One vector is turned by the same rotation once a tick. Each row is the vector after some number of ticks, and that number follows the row.
The counts run from 0 to 255.
[-13 -37  -3  -4 -27  -5   7   2   2   2  23  12 -17  19 -16  -3   9   1
  -1   9  10   2  -2  16 -21   5   1  -2  -8   7   5  18   1 -14  -5   1
   3  -5  42 -28 -24 -41   4 -14  19 -15 -20   6  -8 -13 -11 -23 -11  27
 -17  -8   1   1  28  14  -7  17  25   7  -3  -9 -15 -20  19   1   7 -40
   5] : 184
[-19   6 -14   5  -9 -23 -24 -20 -19  -8 -10  -9   8  -6  -4  -3  -7  26
 -13 -29  14  30   6   4 -24   0  15  -7  -2  -3 -26  16  40  -3  -9  -9
   2   0   3 -12 -12  -2 -26  24   3   0  -3   0   2  15  10 -33   9   9
  15  -5  -2  30  -7  -2  19   8  34 -28 -10  -3 -23 -24 -17 -10  15  13
  10] : 12
[ -2 -10   2  13   1  -7  -7  -7   8 -10   2  20  -1  17  15  18 -17  -4
 -26  -1   7   5  -4  20 -29 -11  -3  10  -4  20  -1  18  -8 -25 -14  -3
   2  17   4 -11 -32   9  22   2  -7   6 -34  15  -6 -15  19 -19  -4  15
   8   7  35 -20  14  -1 -27  20  28 -24 -23 -27  -8   4  17  -1   1 -20
  12] : 36
[  5 -18 -17 -14 -12 -10 -18 -18  10  -1  -2  31 -12 -10  14  16 -24  10
 -18   5   1   4 -16  10 -15   5   4  -9  14 -10  15   7 -30  -3   5   1
  -4   2  29  -5 -21   7  10  -2  14   4 -29 -29 -28 -21   0 -28   3  11
  18   2  30   3  -6   7 -26   7  42  -8   2  -8  -2  -2  31   1   0  19
 -10] : 162
[-16 -33   4 -15 -10  25 -18  25  -4  21   5   7 -12  10  -1  10   1  22
   0  -1  11  32   3  -5 -35 -12   3 -10 -32   5   3   2 -22  12 -12   2
  11 -19  16 -30 -32 -16   0  -6   4 -25 -19   1  11  27  20 -22  16  -9
  -3   2  -9   2 -20  -4   3   8   9   5   4 -12   5  -2  34 -18   8 -17
 -20] : 170
[  5  13  -9  10  14  24 -10 -53   2  -7   7  16   1  10 -11   9 -30   4
 -15 -20  -6 -17  -4   1 -40 -12   1  19 -16   0   0   1  28  14  17  -1
  13  24   1 -12  14   5  -4  -5  -8 -10 -20 -20 -10  -4  19 -24  14 -11
  20  11   9   7 -21 -13  -8   5  12  -9  17 -12   7 -17  14  26 -14  15
 -12] : 247
[ -9 -28  -3  11  23   9   0  -8   5 -29   7  -5  13  15  13  -2   9  -8
 -31 -24  -1  11  16  20 -29 -20  22  22  13  22 -11   4  14 -13 -10  -2
  28  23   6 -10  -7  15  -4 -11  14 -14 -24  40   4  12  18 -24  23  21
 -12  -4  -3   5  19 -24  -3  22  -6 -12   8 -13  -1   2 -14  -6  15  -4
   3] : 224
[ -2 -46 -17 -28  -5   7  -8  -5  17  -5   6   8   3 -12  19  16   1  -3
 -14  -1  -2  17  -5   3 -29  -1  12  15  -2  -5   4 -13 -27  14   6  24
  27  12  33 -14  -5   3  14   0   4 -23 -14  11  -1   9 -21  -5  -6  10
 -14  -8  -5  20   9  -7 -25  21  -3  12  24 -30  23  -1   3 -17  23   0
 -20] : 76
[  5 -37 -21  -4 -31 -19  -5 -13   4  15  -8  -9  -5  -3   2   4  19   3
  -6  13   9  30  -1   9  -9 -15  21   0   1   6   9  -3 -38   0  -8  12
  13 -10  42  -9 -25   2  14   2  15 -10   9  -7 -27   0 -28 -19 -13  20
 -13   2  -4  10 -15   5   1  11  38  -9  12 -13   5   0  20 -23  -7   4
  -9] : 72
[-10  -4  11   0  12  22 -19  -1  30   2  10  12  11  12   6   8  -6  11
  -4 -44   4  17  22  -7 -24 -14  -5  15 -18  -4   4   8   6 -11 -15 -16
  20   4 -13 -30 -11  17  -5  -5 -20   2 -34   9  29  14  36 -29  30  -9
  -9 -16   0   1  20  -2 -18   8 -12 -21  -3 -22  -7 -18  14  12   5   5
   0] : 22
[-20 -39 -11  -9 -16  -4   4  -3   9  -1  18  21 -24  19  -3  -1   4  -2
  -7   6  15   6   3  21 -24  10   0 -10   1   1   6  22  -1 -10 -14   5
   6  -4  38 -21 -25 -29  14 -11  16 -25 -20   8  -6 -17  -7 -31 -14  18
 -10 -10   9   0  23  14  -3  10  21  19 -15  -4 -13 -20  11  -8  16 -33
  17] : 183
[ -1  16 -17  31  -9 -19 -12 -17  -8 -27  -8  -1 -22   9   7   9 -11  -3
 -44  -4   2   3  17  14 -34   2   5   3  -8  14   0  20  29 -14 -22   5
   2   8  -8   0   0   9  15  15   2 -15  -1 -26 -18   6  -3 -24  18   5
  11   0  30 -11   1  10  10   7  36 -15   8  17 -14  -7  26   5  20 -10
  17] : 140
[-23  14 -29 -12   9  -4 -25 -27  -7   4 -16  -3   0  14   7   7 -10   4
 -25 -12  -5  16  -2   3 -41   5  -2   7   4  15  -8 -10 -12  10   4  -9
  28 -15  -4 -29  -6  -4  -4   5  -4 -46 -32 -28 -15 -19   8 -15  12 -28
   7  -1  -3   6 -31   4   6  -7  23   2  -5  -2  17   1  22 -10   2  12
 -17] : 156
[ -9  11 -18  -7 -11 -30 -32  10 -16   0  -1   0 -18   2  11  -8 -13 -10
 -29  10  -6  20 -18  22 -38   0 -14  28 -11  35   6  11  -2 -24 -11   4
  11 -16   9   1 -19  11  22   5   7  -4  -2 -21 -28 -10  -9  -5  12   7
   2 -24  16   0   3  35 -17   0  39  10  -3   7  -3  -2  12   2   2  18
 -12] : 51
[-12  21  -6 -15 -18 -26 -34   9 -16   5   1  19 -32  -9  13   2 -33   6
 -28   4   5  11 -17   5 -30   4   5  11 -22  18   3   1  -7  -7 -14  11
  10  -4 -11  -4 -21  17  18  12 -10   5   2 -11 -21   9  -3 -17  18  -9
  -1 -17  30  -8  -8  36 -19  -8  36  12  -2  -9   0   0  22  10  -1   3
 -13] : 49
[ 10  -1   6  11  -4 -11 -28 -14  31   1  -1   7 -19 -11   7 -26  -3   8
  -3 -29  11  26  15  -2 -15   9  16  20  17 -13   7   5  -5 -34 -19   7
  27  -5   5  -6  -1  24 -19   4 -12  22   5  16 -11  11   3 -26  15  24
  -3 -32  -7  24  31  26   6  -1  -1 -17  -1   7  22 -12   7   9  11  29
   6] : 108
[ 13 -12  16  32   8  10  -8 -10   2 -10  -2  -3 -14  17  -2   1  -7 -12
 -36 -10   4  26  15   4 -38   1  -9  27 -22  23  -5   0   1 -21 -13  12
  14  16   3  -8  -7  -7  13 -14  -5 -11 -18 -20  -6  -2   4  -4  20   4
   9  15  27  -2   5  -2  -1  19  15 -20  13  18  15  14  48  -1   8 -31
   1] : 40
[-16  -7 -15  -3 -24 -51 -24  -8 -16  -1  -4  -2 -21  -8   5 -13  -3  -1
 -16  -7   7  17   6 -13 -15  29  25   3  18   9 -15  -2  -6 -24 -13  13
  19 -20  22 -10 -11 -14 -20  15   2  -8   8   6 -25   1 -16  -6  -1  15
 -17 -29  -8  11  25  29  13   3  22   2 -10   2  23 -10   8  -6  21   0
   9] : 197
[-21 -11 -11   0 -27  -2   6  20  -9   8  22  12 -29  13 -15   0  12  12
 -13  -2   9  -6  21 -24 -23  11  30  -4 -13   5  15   8   6  -4 -11  17
   7 -14  39 -17   9 -20 -14  -8  22 -13   4   4 -25   0  -7   0   1  13
  -2   2 -25  10   4  21  -5  11  10  17   8  -6   8 -32  50  11  10 -12
  12] : 84
[-15 -15 -11 -19 -31  -1  -6   3  -9  29  -5  -7 -12   5 -13   9  11   8
 -11   1  28  17   4 -17 -10 -18   8 -10 -45   9  24   2 -14  20  -8  21
  -4   0  27  -5  -4  -6  11   1  -1 -21  -1 -29 -19  19 -11 -20   7 -10
 -17  10   2   3 -20   0  -3  17  20  -1   9  -5  10 -19  45  -7  -5   4
  -5] : 173
[ -4  -1  -5  -5   0  -7   1 -36  -5  -6   8   3  -7 -14 -18 -10 -26  20
   3 -39  11   4   7 -15 -12  22  27   1   8 -31  -6  -9  35   6   6   7
  15  27  13 -24  12 -24 -32  -1  -4 -20 -16  13  -6  17  -1 -36  15  -4
   5  -2  -6  18   7 -15  14  -2  11   3   9 -13  12 -24  -1   9   9  -2
  14] : 101
[-34  17 -17  -4   8 -18 -33 -15  -4  -3 -13 -11   5  -2  12 -24 -10   4
 -24 -37  11  14   4  -6 -24  14   6  15  10   2   0  11  19  -8 -15   7
  25   2  -9  -3   9   8 -27  27 -16 -14 -26   5  -7   6  28 -28  15  -1
  11  -5 -13  15   9   3   3   9   1  -9 -15   9  24 -15  -6  -3  19  35
   4] : 9
[-14   3   4   1   3  -3  -9  14   0   5   7   8 -16   7  -4 -15  10  -4
 -15 -38   7   5  11 -35 -11   3  17  18   2   8   4   6   6 -24  -4  -5
  21   2  20 -16  16   6 -21 -25  13   2 -17  12 -12  12  17 -15  23   2
 -13 -21 -25  24  14  17  -7  22 -23  -8  -5  -8  28 -27  23  23  13  27
   3] : 210
[-15 -30   1 -23  -1 -11 -14 -23  11  13  22   2 -10   2 -16 -14 -15  -2
  11   4  20  10 -10  18 -19  -7  23  11 -17  21 -16  12   4  -1 -13  32
  19   7  24  -1 -24   9  -7  -7 -13   0  18  29  -6  13   2 -27 -27  23
 -33 -21   1   4  25   3   4  19  15  14  -9  -5   5 -22 -24   1  -5  -4
   0] : 92
[  7 -12  13  -3   4  -1  -9  -5  10  -3   8  22 -32  -1  -7  -9  -3 -11
 -16 -30  13  12  11 -26  -5   8   5  10   2  -7  -6   1  -4 -22  -4  11
  17  21  24 -14  10  15 -12 -31   4  12  -4  -2 -11  27  12 -35  13   5
 -25 -30   7  18  25   3  -2  31 -27 -11  -3   3  25 -19  27  17  22  20
  -3] : 208
[  3 -11  19  10   0  27  -8 -35  20   7  12  23 -17   6 -31 -28 -22  19
  19 -24  21   6  -8   1 -20   4  26   8  -8 -17  -5  -7  21   7   1  19
  20  22   6 -17 -19 -13 -23 -11 -20  12 -11  20  -2  12  20 -41  -7   9
   1   9  -4  21   8   4  16   1   4 -19  -3  -9  12 -16  -6   9 -13 -21
   0] : 1
[-29  -1 -16 -31 -26 -16 -19  12   9  12  -7   3 -13  -8  -2  12  -5  16
 -19  -9  18   8  -3 -19  -8   2  22   4 -34  -1  22  -5 -20  27  -7  31
   8   2   9  -5   9  -1  10   3  -8 -18  -9 -21  -7  10 -20 -11   8  -9
 -18   2  11  10  -7  21 -18   8  19  13  22 -13   7 -21  39 -10  13  -1
 -17] : 175
[-20  -2   8  -6   9  21 -18   2  14   7  10  11   1  21   3   9   5  13
 -14 -30   2  22  31  -3 -24 -18   0   3 -15  12 -14   4   6 -16 -17 -16
  18  -5 -16 -36 -17  15 -13  -4 -11   4 -28   8  26  17  40 -32  27 -12
 -13 -17  -1  -8  17  -6  -3   8 -10 -25  -8 -18  -8 -11  14   5   3   0
   2] : 23
[  2  18  -6  31 -18   0  -4  -9  -5  -7   8  -9 -10  -4 -14  -3  -8  22
 -30 -19  -9  -5  18 -11 -21 -22  44  26 -17   8  16  -5  26  -8 -10  17
  12   8  -7  -3  14  18  -9  10  -6  14  10   7 -19  14 -13  -6  37  12
  -4   6 -12  -3   4   9 -13  -8  26 -20  33 -15  -1 -16  23  25 -16   5
   9] : 232
[ -5  14  -7  17  -7  -4 -16 -14   7   0   8   4   5   6  13   0 -23  10
 -16  -4  -6  -2   4  24 -47 -23  17  24  -6  14   1  15  20 -16 -23  -7
  28 -12 -10 -17 -22  27  15  25 -20   4   0  42 -11   9  11  -7  -2   6
   6  -8 -12  -1   1  22 -15  -6  25  -8 -16 -36  -3 -10 -15  15 -14   2
   3] : 237
[  2 -33   2 -14  -7   4  -2  -8  -7  -3  22   8  -9  -1  -1  31 -13   0
  -2  -8  18  -4  21 -13 -24  -2  11  -7 -32 -12  -5  21  12   4 -13   4
   6   1  45 -20   1 -10  -1  -8   0 -32   3  14   9  32   7 -16  -4   4
 -11  -7   5   0   1 -14  -5  36  -2  24  -3 -15  13 -25  30  13  32  -8
  -9] : 80
[-15 -12   2  -5 -19 -19 -12 -28   4 -16  -8   3  -9  -1 -12 -27  -2 -16
  -7  -7  31 -19 -18  -1  -5  10  16  18   3  -2   1  11   5 -10 -18  13
  25  11  14 -13  -5 -12  -2  -4 -12 -24 -17  17  -8  10  10 -27  -7  30
 -36 -15   3  14  32  23   9  36  -2   7  -6   3  27 -20   2   1  21 -24
  -7] : 95
[-11  12 -12 -15 -13 -29 -35  12 -12  -2   1  16 -29  -5  14  -1 -23  -3
 -34   9  -3  16 -13  15 -32   4  -4  21 -13  30  -3   8  -6 -20 -13   9
  13 -17  -5  -1 -23  17  23  11   2   2   1 -20 -26   0  -7 -15  14  -5
  -4 -24  25  -7   4  33 -14  -9  35   9  -2   0  -3   1  12   4   2   8
 -12] : 50
[ 13 -21  -9 -14 -20  -4 -18  -4   3  -5   4  32  -5 -10  15  14 -20  11
 -14   7   0   1 -21   7 -24   5  -2   7  11  -4  17   5 -28 -12   3  -6
   0 -10  32 -10 -23   6  10  -4  18  16 -26 -20 -22 -18   7 -15  11  25
  19  -2  14   9   1  11 -35  10  38 -12  18 -14  -1  -7  33   4   2  12
 -20] : 163
[-18   3 -11   9 -10   0   0 -28   8   8 -21   4  -3   9 -13  -3  14   0
 -15 -27  19  11   3 -15  -1 -21  15  -6  -5 -13  -7  -1   5   0   0  -6
  17  32  -3 -31 -11  12   6   2  -5 -12 -16   4  -9  21  10 -48  -4 -13
 -22  -2  -6  25  -5   8   8  27  -9 -46 -19 -32  12 -18  -4  -5   1   9
  11] : 115
[ -8 -10 -11   3   4  -6   0 -38 -14  -9   3 -21   6   2 -20 -23  -1  -5
 -14 -27   5   6   9  -8 -19  16  13  15   6  -1  -6   0  43  -3   8  10
  16  23  26 -16  22 -30 -30  -2   3 -38 -18   0 -16  -1  -5 -25  10  10
  -6  -4 -20  23  13 -18  11  17  10   8   8   6  23 -21   0   7  13   3
  14] : 99
[ 18  -4  -2  14   8  29  -7 -32  20  10  15  12 -10  12 -12  -1 -15  11
  -6 -10 -17  32   0  34 -51 -17 -14  24 -21   7   6   1  29 -11   2  -4
  12   7   8 -10 -20   6  14  -1  -7   4  -7 -15 -10 -13  -9 -26  14  -6
  17   0  15  -5  -3  -1 -12 -24  37  -4  11  -5 -17   1   2  15 -31   6
   2] : 146
[-15 -27 -14 -10  -9   2   3   7   1  -1  26  23 -37  14   3  12   2   4
 -17   4  14  -6  28 -18 -21  14  18 -21 -12  -7   7  14  -3   5 -22  20
   8   2  33 -19   2 -11  -8  -6   7 -28   0   3 -14  24   2 -25  -2   2
  -9  -5   4  -5   6   1   8  22  -7  16  -8   0  15 -21  48   2  28  -9
  15] : 82
[-33  25 -24   5   1 -19 -17  -8  19  -2 -15   1  -6  13   6   6  10  15
 -42 -30  -2  26  22 -12  -9  -4  31   8  -9  16  -2  -9 -15   9  -8  16
  21   0 -22 -15   0  14   2   6  -7   6 -13 -23 -15 -24 -11  -7  14 -14
   1   8  11   0  -1  20  -7  -9  25 -39   7 -17  -4  -6  24 -10   2  -4
  10] : 29
[-13 -11  -4   5 -23 -11   0  12  -1  10  22   7 -25   5 -22  -5   8  18
  -4  -9   8   4  22 -19 -22   9  42   6 -21   4   9   9  12   3  -6  26
   8 -19  36 -12  17 -24 -16 -10  16  -4  17   3 -17   1 -21   9   4  22
   3   2 -21  16   0  27   5   6  16  11  18  -3   4 -31  38  13   9 -11
   4] : 85
[-10   1 -14  11  -7 -21 -18 -32  -2  -8 -18  -4  -5  -4  -4  -7  -5  25
 -13 -26  10  38   6   9 -20   2  13 -16   3 -12 -27  12  29  -4 -10  -2
   4  10  -2  -4 -17   3 -12  25   3   0   3 -10  -2   9   4 -43   5   5
  13  -3  11  23  -3   3  21   7  35 -38 -12   1 -22 -21 -14 -16  16  10
  17] : 13
[ -6  -7  -5 -15 -12 -18 -15 -11   5  26   1  -1   2  -1  14   9 -13  19
  13  -6  16  21   8   4 -18 -10  18  -6   1 -10  17  13 -27 -14 -22 -20
  10 -37  36 -23 -17 -10 -10  -6  -4 -33 -15  10 -17   1   5 -22  12  -7
  10  -1  -2  -2 -30  10   1  -9  30  29 -14 -14   4  -4  36  -3  -1  13
  -3] : 68
[-15 -11  -2 -10 -10 -13 -16 -19  -8 -22  -5   1 -13   1  -8 -25  -5 -12
 -15 -10  18 -15 -12  -2 -11  19  20  20  11   3  -9   4   8  -8  -8  16
  26   7   6 -19  -3 -16 -12  -3   1 -27 -19  12  -5   9   7 -18   2  27
 -34 -17  -3  20  34  21  11  30  -5   1   7   5  29 -18  -3  -3  28 -29
 -13] : 96
